One vector is turned by the same rotation once a tick. Each row is the vector after some number of ticks, and that number follows the row.
The counts run from 0 to 127.
[ 97 129 108 148 149 117 130 108  85 110 128 114 173 138 137 123 180 160
 158  80  99  98 152 162 105 109 153 118  92 108  95 154 146 148  76 182
 114]  106
[111 156 150 171 165 142 139 136 130  98 134 152 108 166 158 122 106 162
 123  91 100 101 118 195 156 169 187 145  87 121 129  93  78 121 180 159
 108]  47
[107 202  79 126 161 137 158 111  85 103 119 128 158  95  99 119 106 159
 132 102  61 134 131 130 130 121 125 105 119 127  98 137  85 144 121 162
  58]  118
[114 188 118 167 137 164 124 107 112 100  78 122 114 137 161 109 126 153
 134  69  94 109 104 135 124 173 198 126  85  91 127 133 112 131 108 168
 120]  45
[ 83 178 119 168  96 147 132 130  97 115  95 102  92 132 136 104  89 128
 147  81 101 118 155 125 165 111 127 169 114 133 116 130 134 196 130 164
 112]  61
[ 82 164 140 189 100 132 153 107 113 108  74 110 110 150 120  91 125 133
 169 100 105 113 141 144 127 130 192 141 119 106 107 145 159 152 122 159
 112]  35
[108 113 141 114 144 152 164 124 131 107 103 142  96 164 140 103  92 167
 153  64  55 111  80 150 146 151 141 151  95 130 149  98  96 173 116 152
 131]  54
[ 93 138 141 108 122 145 148 110 110 110  67 107  94 146 135 105 111 107
 132  63  62 117 117 118 149 138 115 167  99 135 149 124 117 188 121 185
 128]  60
[121 165 111 132 130 158 138 128 111 117 167 163 153  90 140 113 118 140
 140  70  63 105 126 193 171 111 138 142  82 115 121  89  60 166 131 142
  88]  83
[114 157 100 136 146 148 152 135 104  91 159 143 144  98 147 101 120 103
 143 103  64 102 151 168 157 130  99 122 109 141 102  80  80 154 152 192
 107]  88
[115 176 100 155 171 144 144 118  99 121 141 123 164  94 127 120 131 143
 126 122  99 123 141 161 136 113 142 120 115 107 101 123  93 160 120 177
  74]  113
[ 88 187 112 159 109 145 167  73 117 103 115 158 126  98 140  91 102 150
 149 116  80 104 124 143 130 163 126 138 125  80  97 115 130 149 161 178
  96]  20
[141 122 126 140 140 142 118 110 101 122 135 128 139 133 150 124 169 140
 159  56  65  94 108 172 119 113 156 108  94 115 110 122 121 190  92 166
 116]  80
[103 160 100 142 137 140 159 101  73 124 114 105 157 115 130 102 150 113
 157  82  98 102 149 122 151 106 134 135 108 125  91 166 139 157 115 192
 128]  102
[104 161  99 186  99 147 162  94 119 113 143 147 119 110 103 103 147 149
 174 127 109 106 153 180 120 155 171 152 105 100 102 130 134 131 126 150
 125]  5
[100 168 122 145 122 153 175 151 125 106 112 147 128 165 141  96  91 155
 133  99  93 114 117 151 174 136 142 184  93 133 130  98  77 171 175 178
 109]  57
[117 157  78 152 168 160 150 111  99  89 135 139 174  87 128 101 127 141
 106 105 107 124 171 170 140  95 163 119  97  97 110 129 117 159 119 169
  85]  108
[107 179 103 134 138 157 132 129 109  93 117 136 142 111 135 142 122 145
 143  96  61 106 141 163 155 110 155 139 110 133 105 108 103 169 125 150
  81]  82
[105 136 146 140 152 149 160 127 129 100 153 165 110 140 135  75 105 162
 158  70  87 110  98 167 138 147 147 154  94 121 138  72  76 147 149 174
 131]  53
[ 98  95 113 159  85 149 169 120 135 113 149 160 153 113 118  82 172 133
 200 132 123  85 152 180 117 144 180 163  95 102 133 100 131 152 152 160
 143]  1
[121 181 126 146 144 149 153 151 141  77 136 151 106 146 144 105  90 154
 132 108  95 103 111 165 160 142 148 171 114 138 123  80  76 152 169 160
  98]  52
[102 121 119 151 139 120 178 107 141 100 149 166 118 116 121  67 133 158
 166 108  78  94 106 176 122 157 156 146 111  86 136 108 135 116 147 160
 121]  17
[ 77 181 131 189 127 137 156 128 124 109 109 131 120 142 128  78 112 156
 156 127 112  97 155 144 153 121 196 161 110 103 123 146 118 138 143 172
 103]  36
[113 149 102 150 201  97 145 141  96 123 150 148 165 121 107 102 139 146
 134 107 120 117 140 175 136  96 168 118  96 112 102 124 102 154 144 172
 116]  109
[ 90 132 138 176 127 132 142 100 116 113  71 131 112 149 142  75 152 172
 156  76 105 105  87 140 134 169 190 147  97  83 110 151 161 147  99 182
 172]  39
[100 147 103 187 106 162 149  97 115 127 104 122 133  95 105 111 161 126
 181 105 117  88 160 164 104 152 168 133 120  86 132 155 150 133 112 144
 109]  4
[113 147  89 137 174 147 139  95  55 125  97 129 158 100 135  96 151 131
 122  84  93 103 140 127 129 130 132  92  93 106 108 140 127 134 104 163
 111]  112
[104 188 101 200 153 151 149 119 123 114 124 116 117 140 149 116 132 155
 138 104 113 105 148 163 156 151 205 153 118  82 110 107  96 139 146 142
 118]  41
[ 91 160 139 146 165 168 156 107 114 111  85 126 105 168 139 102 138 188
 150  49  86  65 104 127 135 146 188 154  88  92 124 143 127 151 106 138
 128]  44
[ 90 151 117 157 137 152 179 113 126  89 177 184 125 114 122  93 116 149
 144 130  81 106 124 159 123 172 151 128 108  94 128  89  86 126 154 149
  97]  16
[ 91 138 148 164 112 147 175 103 119 121  89 115 119 152 138  73 142 131
 170  85 122 122 122 128 127 136 164 144 107  97 127 143 155 166 135 159
 136]  34
[141 154 122 161 147 141 124 141 119 116 153 123 148 140 141 109 140 160
 157  98 113 103 156 200 166 120 172 148  66 102 139 107  95 184 124 164
 126]  73
[103 141 114 181 113 137 145 125 120 119 183 147 157 125 117 103 143 145
 183 122 135  97 151 174 134 146 197 139  95 105 133 111 126 122 154 161
 127]  6
[ 95 194 123 170 125 156 141 119 110 110  57 108 122 130 152 106 121 152
 153  88  97 117 130 137 138 128 199 138 102  76 110 142 134 140 145 142
 113]  40
[ 89 170 103 164  97 144 185  90 110 105 100 137  99 127 143  77 109 126
 140 108  85 113 145 127 156 157 135 158 133  96 130 138 138 129 142 163
  99]  25
[151 149 119 148 135 150 108 154 120  91 146 144 148 120 135 122 157 137
 147  94  79 105 121 193 158 111 189 129  72 120 129  91  80 167 125 155
 113]  78
[120 174 127 135 163 159 156  98 107 109  83 135 107 146 131 112 111 144
 137  87  53 107 126 132 153 151 136 137  93  95 143 122 116 157 121 168
 119]  50
[ 94 122 141 151 135 112 137 111 134 115 128 202 125 109 125  81 161 173
 167 120 101 128 127 176 124 173 171 114  97  82 121 113 129 137 146 129
 134]  12
[114 138 138 140 126 169 149 152 130 104 104 120 120 142 138 103  85 105
 130 123  99  92 134 140 193 107 147 142 118 137 128  91 114 186 164 152
 124]  62
[103 107 114 122 189 128 130 105  93 104 164 135 149 122 114 118 124 164
 128  83  98 140 103 149 127 147 154 115  81 130 123 108  93 155 105 173
 124]  115
[109 149  96 156 126 137 161 135  80 105 152 110 165 111 113  90  99  87
 148 131 102 106 185 164 182  88 151 126 108 123 105 134 107 170 141 177
 114]  98
[ 91 112 133 135 136 132 164 103 105 101 169 157 161 138 136  60 132 128
 161 112 105 119 164 165 165  87 112 134  92 114  94 113 107 168 127 179
 126]  99
[ 66 109  99 139 158 131 166 108  87 107 126 137 141 138  90  82  97 162
 122  95 113 153 107 113 104 119 114 101 113 129  90 136 114 176 130 200
 115]  126
